500 stands for zero in the data rows.
Here are some numbered points:
[406,504,504,514,627,296,558,533,520,458,523,371,529,517,527,462] 0
[316,464,637,569,619,177,464,779,582,515,502,322,236,577,652,416] 1
[458,643,391,494,641,658,536,252,388,465,659,562,639,371,454,478] 2
[422,755,367,389,418,769,601,244,339,676,524,595,699,392,374,571] 3
[871,259,548,385,496,945,381,400,639,286,560,827,404,409,568,343] 4
[391,622,456,443,486,732,515,393,440,556,539,575,533,451,470,493] 5
[509,531,454,642,455,149,591,473,422,725,420,296,506,548,427,664] 6
[485,585,450,675,346,268,628,355,414,793,376,314,562,481,401,697] 7
[426,611,355,562,720,791,530,148,458,324,575,545,763,344,420,482] 8
[536,572,427,654,314,815,380,265,480,599,325,707,567,354,514,722] 9
[427,498,608,597,482,044,555,630,526,599,402,231,390,595,562,564] 10
[452,447,623,507,487,245,468,705,586,551,400,377,314,600,601,508] 11
[565,502,505,293,385,633,362,949,468,339,582,766,501,652,403,307] 12
[650,249,564,393,640,782,377,552,587,252,649,721,414,499,527,337] 13
[611,497,468,573,339,893,372,256,526,563,356,759,508,370,531,644] 14
[189,702,407,455,514,386,637,270,389,728,619,432,677,441,402,641] 15
[574,616,388,538,474,462,602,267,413,653,501,434,626,452,377,592] 16
[847,261,567,408,340,899,364,774,547,383,436,823,400,456,476,409] 17
[355,634,371,618,384,875,475,175,478,507,384,604,723,361,456,710] 18
[631,128,646,423,616,703,358,640,637,256,608,687,309,544,602,343] 19
[570,557,424,670,372,206,607,360,401,804,381,349,512,513,384,738] 20
[429,494,561,509,530,054,570,708,502,576,500,234,464,601,502,532] 21
[592,268,615,452,396,736,343,729,637,420,403,655,241,600,620,442] 22
Which three points above are nearest to each new point? Their numbers follow each, nearest first.
[814,344,482,453,391,999,393,299,608,371,399,842,451,394,602,465] ~ 4 14 17
[519,430,536,396,502,425,511,598,457,538,604,497,506,559,434,493] ~ 0 11 5
[309,589,337,579,656,495,553,772,439,318,489,254,486,628,567,414] ~ 0 1 11
[366,419,622,556,674,260,459,749,560,423,575,404,204,606,656,307] ~ 1 11 0
[354,506,623,481,240,734,324,680,626,586,281,661,256,536,656,608] ~ 22 14 11
[609,117,640,397,556,759,360,661,644,316,573,665,287,572,624,369] ~ 19 13 22
[527,188,639,512,622,649,355,703,653,253,566,601,259,592,610,306] ~ 19 13 22
[445,406,561,566,519,743,359,536,606,405,487,614,306,498,601,454] ~ 22 13 19
[519,167,635,486,650,704,361,660,650,223,582,630,301,582,607,293] ~ 19 13 22
[451,660,455,445,449,300,622,407,439,612,523,397,630,484,432,576] ~ 16 15 6
[552,383,367,551,777,851,461,109,605,263,613,564,662,330,502,541] ~ 8 2 18
[813,338,497,475,395,722,476,372,531,534,442,690,496,441,446,520] ~ 14 4 9
[509,358,550,451,565,619,460,529,558,365,577,583,449,532,522,395] ~ 13 19 5
[592,104,640,414,627,723,358,627,654,297,609,651,313,552,610,361] ~ 19 13 22
[569,464,482,372,600,134,599,767,359,592,684,288,626,610,294,480] ~ 21 0 6
[844,283,652,557,335,216,400,691,606,586,325,389,324,596,614,564] ~ 11 10 21
[350,791,431,442,402,310,648,337,397,671,515,450,724,445,335,628] ~ 15 16 7
[457,662,403,437,598,552,573,311,418,438,646,524,716,426,353,489] ~ 2 5 16
[421,594,443,507,470,794,425,397,512,446,434,669,562,448,489,526] ~ 5 14 9
[490,491,417,441,710,960,386,106,649,235,575,717,602,347,567,508] ~ 8 2 14
[403,527,489,486,657,243,540,650,430,467,592,353,561,573,447,452] ~ 0 21 11
[360,692,424,338,684,406,553,530,391,368,801,579,753,439,312,390] ~ 2 0 5
[391,510,542,586,607,334,508,565,518,486,516,400,377,535,569,418] ~ 0 11 1
[500,474,557,590,313,676,400,529,597,545,310,521,334,512,625,582] ~ 22 14 9
[700,602,426,581,293,937,377,232,591,416,310,790,404,392,590,596] ~ 14 9 18
[257,375,616,589,664,347,504,707,586,439,500,339,200,597,677,395] ~ 1 11 0
[648,361,581,516,433,410,502,588,481,552,459,447,378,533,567,537] ~ 11 0 10
[276,407,598,588,633,239,524,703,574,482,480,296,283,593,648,439] ~ 1 11 10
[632,717,374,542,447,307,667,248,370,641,484,366,654,433,408,603] ~ 16 7 20
